Each row is where one point has got to under a steady rotation. How many ticks took it there?
The counts run from 0 to 465.
[165 142 142 111 151 145  88  89 135 125 157 101 107 115  82  87 121  70
 124 125 117 144 141 148 144  76 119 153 147 100 147 135  73 158 155  98
 144 115 163 164  71 110 150 132 148 146 145 134 148 137 149 140 116 133
 151 118 147  71 161 138 111 143 126 189  83 123 116 127 112 131] => 162
[128 120 123 112 148 166 101  80 161 142 124  97  74 121 103  99 135  70
 136 142 121 141 134 135 153 112 105 153 141  76 188 149  95 139 175  97
 145 145 145 134  99  87 114 121 133 122 145 111 121 161 150 157 141 131
 150 111 140 110 146 165 128 156 105 156  63 114  97 162 144 170] => 6
[120 144 135 105 151 143 103  72 136 118 169  98  96 129  85 102 138  72
 111 111 125 133 111 163 107  79 104 112 160 115 180 164  75 112 159 111
 132 122 163 129  83 124 127 134 151 115 169 141 135 136 136 133 114 138
 140 101 132 108 148 155  86 143 132 169  66 114 134  74 124 135] => 365
[130 135 110 114 122 155 115  74 162 154 168  96 111 151  64  91 138  47
 154 148 125 142 150 151 105  87 111 128 170 107 144 135  79 148 133 107
 142 130 149 147  85 105 125 148 146 167 143 121 123 161 148 154 106 120
 173 111 139 106 153 139 137 154 132 142  89 117 111 146 131 145] => 199
[140 151 140  99 144 114  80  86 143 122 158  92  73 119  74 112 127  65
 127 147 114 156 109 163 114  76 112 134 140 109 162 163  86 149 160  88
 123 133 170 150  88 103 137 121 128 122 135 118 137 132 135 152 145 156
 152 119 133 117 162 140  94 155 138 166  69 129 120 120 111 141] => 419
[108 120 102 129 131 168 123  76 143 143 133  99 103 147 110 114 115  77
 109 132 115 142 141 148 139  84 101 123 117  82 186 150  65 123 167  93
 157 133 158 118  90 111 141 124 178 127 151 120 103 154 157 141 119 121
 159  96 138  89 140 165 102 144 110 168  88 101 107 112 142 135] => 234
[151 118 139 112 151 158  81 103 160 112 156  84  98 110  90 101 136  79
 132 119 143 158 121 161 154  98 126 159 146 100 151 161  94 134 151 102
 131 117 176 152  91 113 129  88 133 118 130 113 169 130 141 162 115 135
 154 100 131 105 145 156  94 169 118 172  60 126 107 141 105 143] => 345
[126 117 125 118 132 140  79  72 134 159 153 100 121 148 100 107 153  63
 113 129 126 141 150 129 139  95 127 158 140  79 175 150 109 138 146 116
 152 139 139 134  76  80 142 132 148 129 136 104  96 156 163 162 140  97
 152 102 141  78 157 140 120 126 100 151  87 101 119 134 140 185] => 167
[124 124 139 125 157 165 106  68 152 145 155  98  94 128  90  93 156  78
 112 119 133 110 128 148 154  98 105 156 163  95 191 157  74 134 166 116
 132 146 152 117  85 113 132 111 144 112 146 125 153 148 147 156 119 136
 130  98 139 107 132 167 118 178 119 153  67 109 109 142 137 137] => 394
[155 124 133 119 156 156  90  82 131 157 170  94 121 127  95 100 163  65
 124 110 138 149 155 140 139 102 132 167 147  97 170 139 113 133 155 106
 159 127 152 141  76  99 147 103 122 124 134 122 134 145 137 156 112  92
 158 114 138  74 136 136 117 167 103 153  79 115 119 131 125 162] => 89
[139  99 113 109 115 148  88  82 133 138 157  87 116 131  95 110 112  71
 155 153 145 160 141 137 120  99 129 137 143  81 141 163  99 142 159  83
 147 101 179 168  76 106 137 122 151 151 151 104 119 157 147 155 120 117
 179 100 142  91 151 143 122 140 105 146  98 117 111 131 117 177] => 120
[153 146 113 102 140 133 134  70 140 126 149  86  82 137  98 108 147  31
 103 124 125 151 148 170 105  83 114 151 131 132 160 142 107 155 162 112
 138 129 129 131  98 111 133 109 111 147 125 111 141 141 139 134 112 105
 156 105 111 100 146 157 103 191 109 137  69 124 113 142 131 156] => 305
[167 117 116 115 151 147 109  78 140 131 132  90 115 137 110  94 111  70
 134 141 114 171 154 137 108 108 115 143 118 104 156 125  88 157 179  86
 166 110 159 151  75 102 142 117 130 124 147 111 123 166 137 159 120 100
 157 125 153  83 154 143 122 154 116 156  66 130 108 125 129 160] => 465
[138 115 154 110 154 151  81  82 145 134 165  88  97 109  81  98 145  68
 124 121 148 137 116 169 136 109 124 159 167 103 170 162 106 138 162 109
 139 114 153 132  87 111 135  87 127 122 145 119 168 122 145 157 113 128
 142  85 132 116 133 143  88 176 113 148  63 116 120 133 106 158] => 346
[120 129 134 112 149 167  88 101 144 138 134  87  84  93 100 102 133  80
 142 136 143 154 140 166 143  86 117 132 143  79 183 165  84 129 166 101
 142 118 171 143 118 110 133  98 149 136 140 121 122 149 128 155 120 142
 176 108 137 107 135 156 104 162 102 157  73 115 124 138 121 147] => 139
[150 126 125 114 141 116  80  74 114 137 160  76 107 124  90 115 130  61
 127 152 137 153 126 163  92  83 110 147 140 100 153 180 106 147 189  95
 123 112 145 141 104 101 141 107 136 141 141 114 136 149 130 141 134 132
 161 105 120 112 131 129 106 168 108 137  83 134 126 127 108 171] => 44
[130 144 111 120 119 132  88  58 133 137 180  90 125 153  92  91 136  65
 116 127 119 151 120 149 106  66 116 119 139  97 150 154  90 117 153 107
 120 125 165 130  76 117 140 127 178 113 129 118 122 139 135 133 114 112
 160 111 122  96 151 131  91 138 119 157  87 122 130  86 113 133] => 203
[137 138  87 114 117 149 118  52 161 142 143  99 116 158  95  88 136  38
 130 129 127 155 135 136 151  89 115 154 128  95 155 132  90 131 137 113
 120 136 168 140  80 105 124 131 153 141 126 111 138 163 139 137 124 111
 165 112 123  86 171 152 119 134 114 168  88 105  92 139 110 117] => 459
[162 135 119  92 128 121  99  73 143 106 165  89 104 133  86 101 125  54
 125 150 123 155 103 160 117  89 109 146 137 116 144 167  80 157 164  83
 107 118 166 153  84 110 132 115 143 135 151 112 163 149 126 134 126 143
 148 104 121 101 159 150 104 169 125 170  80 139 110 122 106 145] => 334
[127 124 117 116 143 154  84  75 163 151 146  90  88 137  85  97 120  80
 152 156 105 140 127 136 120  91 100 123 132  80 172 143  70 138 152  85
 137 135 162 147  79 106 135 137 148 101 134 115 113 171 145 164 132 124
 158 126 154 108 149 132 126 131 115 166  73 128 131 116 130 143] => 417
[132 125 148  97 151 119  80  80 124 130 144  94  95 109  95  97 120  69
 126 140 128 151 120 152 114  93 121 133 145 101 170 164  96 133 174 104
 153 114 159 150  75 102 134 121 124 126 174 112 123 150 143 141 134 132
 137 110 142 117 155 132 110 147 110 153  57 118 127 104 119 200] => 292
[137 151 128 108 143 121  90  91 130 129 152 112  98 122 102 111 120  73
 100 135  91 152 114 146 124  61 111 130 115 101 180 165  67 139 170 100
 141 117 154 142  82 100 139 144 154 122 144 119 103 149 157 139 140 137
 142 118 129  91 165 151 106 126 124 172  86 115 111 113 127 157] => 160
[172 109 119 117 133 154  98  67 130 118 168  74 149 138 105  99 140  58
 124 127 140 157 145 153 135 101 125 163 140 108 156 135 102 138 156 112
 145 112 171 143  75 109 156  96 136 113 133 110 153 158 133 161  93  97
 160 100 140  81 137 145 114 173 100 158  76 123 116 127 116 151] => 174
[159 126 131 102 147 124  95  78 124 115 150  95 101 140 108  91 135  68
  98 116 133 157 102 145 121  92 117 159 121 108 158 151 105 128 174 110
 141 118 144 136  74 108 127  92 134 113 155 111 161 144 148 133 124 118
 123  97 111  91 168 158  94 154 108 160  64 126  97 105 125 176] => 2
[117 146 125 106 145 140 117  75 145 129 165 106  93 115  62 100 142  61
 105 127 119 113 119 144 145  75 109 135 170 106 171 168  69 135 141 125
 117 141 152 135  90 109 122 144 147 149 155 121 135 143 151 143 126 152
 141 101 132 119 159 163  97 147 132 169  78 100 111 132 110 130] => 449
[128 120 128 117 136 178 100  89 152 112 174  95 114 116  72 104 145  92
 140 119 136 144 124 161 140  91 129 127 156 107 171 153  75 110 128 112
 128 120 192 142  78 123 137 113 166 128 150 125 133 147 139 172  94 129
 176  97 146 102 143 155 106 150 113 167  87 114 114 114 114 145] => 193
[152 151 141 104 157 130  84  67 147 135 151  92  86 104  81  96 140  68
 135 129 125 150 127 149 136  84 111 137 147  96 179 147  83 153 149 107
 129 131 163 156  86  99 141 129 124 121 128 121 136 161 120 153 130 151
 151 137 148 105 151 140 106 157 133 178  64 118 120 140 110 142] => 85
[123 125 115 121 147 144 105  63 126 131 146  76 113 105 105 100 139  70
 115 147 134 133 139 163 121  85  98 122 146 102 181 190  80 138 184 118
 128 113 152 121 108 110 137 113 149 130 150 115 117 166 127 148 108 146
 157 101 127 126 110 149 102 163 104 141  67 101 125 138 111 148] => 225
[154 138 124 106 140 147 103  78 142 127 151  93 102 145  85  80 122  55
 123 117 133 160 145 143 113  78 126 146 139 112 142 123  93 142 149  95
 152 115 175 158  80 116 142 121 143 141 150 130 155 134 138 118 103 106
 159 109 136  64 169 148 104 154 133 159  79 121 109 105 118 120] => 77
[125 125 137 110 138 129  83  62 118 153 177 103 104 145  84 103 154  46
 102 117 139 126 132 129 132  91 115 161 157  98 169 156 118 137 167 107
 147 132 135 132  70  84 146 116 138 138 145 110 127 144 153 133 139 111
 135 101 136  88 146 137 109 148 113 152  85 111 126 125 130 180] => 166
[140 131 114 123 136 154  87  79 126 144 133  72 108 118 116 108 137  60
 128 129 149 170 150 156 138  83 125 135 126  79 165 162 102 134 168  97
 144 111 166 150 111 102 152  97 158 134 114 104 119 155 120 147 113 114
 182 118 137  80 142 141  93 165  94 156  82 108 121 132 117 149] => 301
[122 126 122 119 126 159 110  63 144 120 166  82 117 130  85 100 130  70
 134 141 159 135 109 162 125  84 105 132 159 103 144 177  78 128 164 109
 109 116 179 127  99 129 116 113 178 146 155 127 151 148 132 133  99 148
 158  91 127 118 145 166 109 154 122 152  84 118 103 112 103 121] => 279
[109 154 119 112 122 154 123  96 166 127 159 104  68 132  74 135 137  55
 101 117 106 150 111 171 127  68 119 138 132 108 189 164  69 126 132 105
 135 138 145 116  80 107 132 131 140 143 130 113 109 133 165 171 127 133
 156  89 129 115 157 164  91 157 134 157  99 110 112 138 136 155] => 190
[142 152 131 103 143 134 105  89 118 125 165  98  97 118  85 124 137  62
 104 132 128 148 118 163 113  68 123 137 142 122 168 178  75 144 151  90
 128 117 153 146  93 101 140 141 161 158 142 123 115 139 145 139 131 157
 164 100 135  97 156 152  82 154 124 165 110 114 116 124 117 157] => 323
[133 132 127 109 127 142 132  75 141 119 169 101 107 136  79 104 133  49
 117 122 146 148 122 158 110 100 119 142 161 126 156 158  95 120 136 126
 146 112 149 133  77 116 112 125 131 167 178 121 133 143 166 147  98 120
 148  74 125 118 171 169 110 155 110 139  74 106  91 127 122 177] => 68
[118 147 129 108 153 122  92  62 131 140 156 108  99 126  84 112 129  74
 102 150 101 128 120 140 112  74  91 131 143 100 189 168  78 141 185  99
 124 131 146 135  88  96 134 151 147 133 158 132 102 155 145 140 141 146
 138 122 152 111 151 152 110 131 124 163  77 107 128 112 127 159] => 159
[153 121 118 103 130 154 120  77 161 111 158  91 112 159  84 102 114  56
 148 134 135 161 126 150 111  93 116 148 136 121 139 129  85 142 150  89
 143 118 185 162  72 119 131 125 144 155 153 119 156 140 146 145 112 125
 161  93 141  89 168 161 108 162 132 148  94 128  94 120 127 141] => 411
